0: [145, 110, 75, 195, 125, 129, 170, 145, 114, 109, 94, 131, 92, 117, 86, 139, 142, 160, 123, 132, 155, 188, 158, 156, 119, 128, 105, 160, 125, 132, 140, 107, 127, 100, 89, 146, 141, 120, 133, 136, 107, 111, 134, 157, 149, 149, 211, 67]
1: [107, 117, 159, 163, 84, 138, 177, 81, 178, 153, 156, 155, 147, 100, 161, 180, 133, 177, 114, 104, 152, 105, 171, 115, 174, 81, 66, 160, 147, 136, 137, 189, 110, 164, 118, 99, 194, 103, 154, 135, 132, 92, 135, 140, 158, 126, 108, 140]
2: [175, 129, 84, 91, 146, 102, 68, 170, 104, 129, 106, 144, 136, 126, 136, 86, 57, 53, 114, 99, 138, 144, 105, 114, 85, 141, 189, 104, 119, 102, 118, 97, 179, 126, 146, 110, 167, 91, 157, 98, 191, 169, 133, 119, 138, 143, 71, 149]
3: [94, 128, 186, 104, 175, 162, 122, 156, 158, 129, 143, 103, 175, 149, 211, 73, 170, 157, 196, 158, 120, 152, 152, 123, 103, 118, 187, 120, 127, 141, 144, 115, 125, 149, 161, 115, 137, 166, 112, 79, 86, 151, 142, 143, 61, 162, 140, 113]
4: [142, 122, 74, 161, 148, 114, 137, 163, 108, 104, 82, 131, 125, 92, 82, 180, 150, 150, 77, 126, 156, 193, 115, 160, 101, 134, 147, 162, 135, 146, 155, 127, 138, 111, 110, 134, 167, 111, 138, 94, 123, 135, 153, 139, 164, 158, 155, 83]
5: [57, 99, 162, 172, 88, 150, 171, 82, 114, 174, 117, 129, 145, 99, 142, 164, 124, 139, 93, 127, 169, 107, 163, 87, 190, 84, 81, 155, 136, 129, 137, 177, 148, 157, 164, 103, 152, 128, 154, 144, 148, 92, 144, 154, 138, 105, 80, 159]
6: [111, 123, 99, 97, 79, 132, 100, 138, 165, 85, 172, 82, 81, 126, 144, 76, 191, 187, 172, 196, 96, 96, 172, 104, 132, 143, 65, 149, 135, 77, 145, 100, 96, 132, 175, 125, 96, 138, 171, 146, 71, 132, 133, 131, 69, 95, 141, 153]
7: [104, 114, 137, 152, 129, 114, 171, 127, 130, 152, 88, 139, 154, 115, 83, 184, 137, 139, 68, 113, 115, 129, 112, 154, 134, 107, 64, 147, 141, 170, 135, 163, 139, 158, 123, 143, 102, 137, 74, 119, 116, 89, 131, 133, 146, 106, 115, 142]
8: [107, 137, 161, 99, 119, 120, 114, 98, 96, 153, 122, 141, 127, 179, 128, 158, 112, 84, 148, 110, 94, 81, 99, 129, 136, 119, 87, 82, 128, 149, 97, 179, 116, 147, 159, 125, 134, 132, 95, 166, 151, 92, 102, 118, 135, 57, 82, 191]
9: [85, 135, 168, 103, 165, 143, 110, 153, 170, 143, 161, 120, 167, 167, 200, 72, 165, 157, 210, 152, 118, 156, 161, 115, 91, 107, 203, 129, 129, 162, 122, 117, 124, 165, 159, 137, 126, 183, 108, 91, 88, 145, 135, 141, 47, 138, 129, 130]
10: [145, 139, 179, 64, 102, 114, 105, 93, 122, 151, 123, 137, 109, 185, 138, 140, 100, 75, 171, 127, 85, 99, 85, 128, 164, 139, 169, 56, 127, 159, 68, 174, 94, 154, 179, 87, 142, 112, 99, 178, 134, 82, 80, 84, 142, 83, 112, 203]
11: [127, 120, 69, 193, 129, 132, 169, 147, 121, 103, 66, 122, 90, 108, 60, 166, 171, 168, 103, 129, 170, 188, 153, 168, 103, 123, 59, 145, 137, 135, 142, 108, 101, 85, 64, 124, 152, 113, 150, 136, 80, 126, 130, 154, 156, 146, 251, 64]
12: [129, 126, 144, 151, 131, 125, 193, 108, 190, 136, 171, 138, 167, 158, 155, 189, 201, 209, 150, 123, 127, 170, 154, 166, 146, 90, 108, 150, 135, 182, 146, 166, 90, 167, 90, 139, 186, 142, 99, 99, 55, 109, 138, 145, 120, 157, 161, 80]
13: [144, 178, 174, 77, 104, 110, 86, 101, 168, 98, 134, 135, 93, 156, 111, 109, 122, 81, 112, 114, 89, 84, 71, 119, 140, 174, 140, 134, 108, 86, 152, 87, 137, 74, 133, 147, 98, 116, 174, 160, 149, 129, 143, 94, 88, 155, 139, 126]
14: [96, 175, 114, 55, 127, 159, 121, 89, 155, 180, 106, 129, 161, 156, 244, 74, 133, 127, 217, 134, 123, 95, 124, 114, 126, 105, 171, 100, 129, 149, 115, 148, 135, 122, 170, 141, 131, 146, 113, 131, 115, 138, 120, 138, 52, 137, 77, 145]
15: [181, 107, 125, 167, 166, 118, 112, 151, 97, 148, 139, 127, 153, 120, 141, 114, 76, 105, 143, 111, 182, 110, 161, 135, 96, 106, 201, 145, 126, 142, 132, 95, 180, 143, 134, 159, 94, 161, 103, 81, 155, 160, 139, 169, 138, 155, 104, 122]
16: [177, 160, 87, 90, 97, 102, 151, 67, 160, 203, 134, 139, 130, 177, 224, 137, 132, 154, 185, 95, 103, 150, 114, 80, 185, 85, 103, 138, 121, 103, 131, 170, 106, 139, 134, 158, 87, 70, 175, 164, 115, 100, 153, 143, 94, 138, 64, 144]
17: [89, 106, 107, 156, 136, 109, 135, 157, 133, 127, 176, 117, 110, 186, 131, 100, 170, 165, 173, 151, 140, 83, 174, 132, 99, 115, 144, 156, 148, 131, 141, 102, 117, 135, 108, 155, 82, 147, 134, 112, 93, 147, 147, 152, 127, 142, 178, 104]
18: [165, 161, 135, 99, 85, 115, 77, 145, 130, 107, 100, 128, 112, 108, 109, 111, 91, 72, 95, 115, 115, 167, 91, 106, 118, 161, 179, 109, 136, 84, 133, 89, 142, 101, 133, 117, 142, 101, 170, 95, 171, 144, 150, 101, 137, 153, 113, 120]
19: [178, 130, 101, 97, 158, 125, 75, 180, 90, 124, 131, 132, 167, 114, 142, 112, 57, 62, 114, 103, 122, 96, 99, 126, 76, 152, 158, 94, 122, 141, 102, 123, 144, 160, 150, 103, 162, 87, 127, 92, 183, 158, 111, 115, 140, 114, 70, 159]

[123, 136, 88, 112, 140, 151, 95, 148, 115, 84, 146, 136, 169, 81, 108, 150, 109, 107, 76, 134, 100, 87, 72, 130, 92, 178, 119, 66, 130, 130, 105, 123, 98, 149, 113, 62, 181, 73, 138, 97, 161, 140, 96, 95, 159, 92, 100, 139] 19 18 2
[147, 114, 93, 161, 167, 123, 129, 163, 98, 116, 93, 135, 164, 91, 89, 180, 132, 140, 82, 119, 110, 154, 97, 172, 108, 143, 116, 138, 146, 143, 145, 145, 137, 145, 110, 146, 156, 99, 101, 91, 117, 117, 119, 125, 163, 153, 152, 123] 4 7 0
[156, 122, 130, 121, 177, 104, 103, 137, 87, 132, 125, 139, 179, 122, 135, 147, 96, 84, 107, 96, 118, 105, 109, 144, 120, 147, 108, 111, 119, 152, 118, 142, 149, 150, 121, 128, 140, 100, 73, 113, 163, 126, 127, 117, 129, 99, 65, 159] 19 8 7
[59, 135, 90, 121, 100, 198, 127, 175, 129, 85, 168, 118, 173, 83, 90, 124, 160, 122, 74, 164, 94, 115, 85, 108, 117, 181, 104, 68, 111, 88, 79, 130, 91, 157, 102, 99, 185, 106, 169, 106, 118, 135, 65, 74, 118, 101, 127, 97] 18 19 4
[131, 122, 121, 128, 161, 132, 139, 144, 117, 129, 121, 149, 168, 133, 86, 203, 154, 140, 83, 109, 89, 119, 96, 160, 127, 149, 50, 116, 135, 167, 127, 167, 102, 157, 112, 105, 142, 90, 88, 125, 116, 99, 122, 94, 168, 92, 132, 143] 7 8 4
[156, 102, 170, 165, 94, 113, 179, 109, 135, 161, 151, 138, 162, 117, 149, 181, 130, 169, 122, 114, 173, 98, 161, 133, 148, 87, 104, 154, 143, 172, 129, 175, 135, 169, 112, 150, 141, 136, 93, 114, 131, 115, 160, 152, 164, 137, 115, 138] 1 7 5
[180, 121, 89, 135, 158, 102, 82, 162, 63, 151, 128, 128, 133, 98, 141, 74, 63, 82, 134, 100, 180, 139, 144, 119, 85, 107, 214, 146, 115, 122, 133, 95, 214, 120, 137, 167, 109, 134, 143, 88, 204, 156, 149, 160, 129, 158, 80, 131] 15 2 19
[64, 144, 179, 140, 173, 157, 153, 157, 202, 96, 153, 128, 153, 150, 155, 140, 210, 198, 175, 164, 94, 189, 153, 156, 125, 136, 139, 133, 145, 149, 135, 134, 76, 158, 117, 135, 165, 152, 86, 78, 42, 123, 143, 153, 76, 157, 199, 79] 12 3 9
[159, 142, 131, 106, 168, 150, 110, 136, 136, 96, 131, 144, 141, 149, 100, 180, 136, 133, 96, 106, 72, 96, 88, 158, 120, 159, 67, 65, 132, 160, 79, 174, 87, 163, 117, 66, 170, 80, 74, 156, 116, 102, 73, 72, 177, 88, 105, 159] 8 10 7
[155, 89, 102, 162, 161, 101, 136, 163, 89, 131, 142, 123, 150, 129, 136, 117, 120, 136, 145, 116, 167, 110, 168, 139, 91, 124, 172, 151, 123, 142, 135, 113, 160, 140, 116, 155, 84, 156, 98, 110, 142, 150, 134, 151, 150, 149, 150, 105] 15 17 0
[101, 127, 128, 177, 119, 159, 165, 124, 97, 130, 98, 139, 79, 93, 86, 137, 123, 117, 103, 121, 168, 127, 140, 154, 118, 127, 85, 107, 130, 127, 132, 98, 130, 77, 125, 104, 150, 132, 138, 184, 131, 122, 111, 153, 89, 123, 203, 83] 0 11 4
[167, 141, 119, 96, 126, 96, 67, 138, 85, 139, 110, 123, 115, 106, 135, 82, 58, 62, 119, 93, 143, 145, 104, 110, 93, 144, 210, 138, 117, 108, 126, 95, 183, 99, 131, 150, 151, 85, 174, 107, 196, 163, 161, 132, 106, 151, 87, 144] 2 18 19
[150, 141, 135, 116, 173, 129, 114, 138, 114, 118, 122, 146, 175, 116, 110, 168, 127, 122, 93, 113, 106, 114, 108, 160, 122, 142, 63, 116, 147, 159, 119, 158, 122, 154, 128, 113, 150, 97, 97, 112, 136, 111, 117, 98, 149, 107, 89, 157] 7 8 19
[136, 113, 99, 156, 141, 95, 134, 163, 138, 109, 158, 141, 130, 156, 135, 116, 160, 154, 164, 144, 151, 102, 162, 144, 93, 113, 142, 148, 129, 135, 135, 117, 129, 141, 105, 158, 80, 167, 111, 103, 96, 145, 155, 157, 145, 146, 182, 104] 17 15 0
[138, 108, 96, 184, 177, 105, 158, 169, 131, 103, 122, 125, 124, 133, 99, 160, 170, 168, 121, 137, 151, 122, 167, 179, 116, 117, 134, 144, 149, 165, 146, 136, 120, 140, 90, 148, 113, 143, 105, 98, 73, 128, 144, 152, 168, 158, 189, 64] 0 4 17
[112, 126, 160, 64, 181, 187, 69, 120, 104, 108, 186, 130, 133, 119, 146, 126, 88, 77, 137, 101, 107, 128, 91, 118, 104, 161, 112, 53, 127, 128, 67, 166, 124, 159, 123, 90, 163, 91, 106, 180, 200, 122, 50, 87, 122, 49, 63, 198] 8 10 19
[129, 127, 95, 63, 129, 127, 91, 88, 157, 102, 185, 82, 120, 105, 143, 55, 163, 148, 148, 183, 104, 86, 155, 66, 174, 138, 168, 147, 113, 67, 132, 99, 105, 77, 188, 143, 77, 120, 153, 168, 121, 138, 138, 121, 68, 62, 73, 209] 6 13 14
[125, 93, 186, 147, 98, 119, 171, 96, 121, 196, 163, 149, 171, 105, 181, 129, 75, 122, 130, 103, 186, 58, 179, 69, 156, 75, 125, 149, 128, 151, 130, 174, 180, 169, 172, 131, 131, 149, 144, 131, 194, 141, 155, 161, 149, 108, 70, 157] 5 1 15
[166, 165, 147, 56, 83, 100, 75, 108, 139, 111, 112, 126, 100, 140, 131, 70, 59, 68, 109, 110, 100, 145, 81, 95, 126, 158, 184, 123, 126, 81, 133, 96, 145, 91, 131, 111, 103, 110, 184, 121, 198, 157, 143, 106, 124, 152, 94, 131] 18 13 2
[152, 99, 170, 172, 142, 113, 170, 139, 140, 149, 177, 138, 170, 136, 141, 162, 123, 160, 121, 97, 170, 90, 164, 141, 138, 100, 110, 146, 130, 162, 137, 167, 140, 166, 111, 148, 128, 154, 88, 101, 113, 118, 142, 152, 158, 150, 110, 109] 7 1 12
[98, 145, 92, 111, 96, 170, 94, 160, 121, 93, 143, 117, 165, 101, 119, 132, 126, 101, 103, 139, 102, 86, 99, 118, 103, 164, 118, 62, 113, 103, 105, 125, 94, 152, 105, 71, 185, 94, 159, 103, 123, 145, 83, 98, 153, 111, 93, 128] 19 18 2
[107, 128, 126, 160, 83, 125, 214, 107, 213, 130, 153, 135, 165, 175, 134, 224, 221, 230, 133, 135, 109, 202, 138, 169, 161, 103, 84, 138, 144, 161, 141, 167, 55, 145, 87, 156, 202, 113, 94, 138, 40, 82, 139, 153, 132, 143, 196, 66] 12 1 0
[181, 164, 96, 72, 99, 100, 142, 57, 150, 215, 160, 123, 128, 193, 230, 104, 117, 149, 221, 85, 126, 153, 123, 78, 167, 88, 136, 138, 125, 124, 128, 173, 111, 132, 144, 157, 109, 82, 173, 154, 145, 104, 141, 135, 95, 134, 55, 167] 16 14 8
[162, 171, 173, 60, 107, 128, 95, 92, 148, 114, 98, 120, 84, 114, 136, 52, 75, 74, 98, 132, 113, 143, 83, 101, 155, 165, 189, 87, 100, 61, 121, 92, 117, 103, 136, 92, 84, 155, 137, 116, 183, 156, 125, 84, 132, 143, 91, 113] 18 13 2
[165, 118, 105, 131, 139, 130, 86, 153, 63, 151, 115, 134, 103, 112, 148, 88, 38, 71, 139, 110, 202, 151, 156, 123, 95, 108, 187, 146, 119, 122, 135, 109, 188, 106, 154, 157, 120, 130, 127, 125, 191, 169, 144, 152, 97, 158, 85, 135] 15 2 19
[76, 148, 155, 151, 128, 168, 135, 126, 82, 153, 146, 136, 89, 108, 111, 118, 99, 103, 128, 92, 158, 65, 117, 138, 115, 117, 128, 112, 124, 125, 114, 80, 183, 59, 160, 106, 172, 112, 172, 167, 170, 142, 99, 137, 52, 146, 142, 111] 13 18 15
[156, 133, 147, 105, 92, 183, 76, 163, 177, 114, 128, 93, 96, 111, 182, 66, 178, 153, 166, 186, 93, 140, 137, 100, 124, 139, 132, 99, 117, 93, 146, 96, 116, 154, 207, 87, 115, 143, 167, 124, 94, 153, 137, 131, 67, 114, 138, 151] 6 3 9
[102, 113, 166, 166, 154, 136, 187, 149, 177, 114, 150, 134, 171, 153, 135, 170, 230, 203, 142, 134, 128, 150, 169, 177, 124, 111, 115, 140, 140, 172, 152, 142, 84, 161, 81, 161, 172, 152, 73, 100, 62, 107, 129, 144, 119, 154, 186, 79] 12 17 0
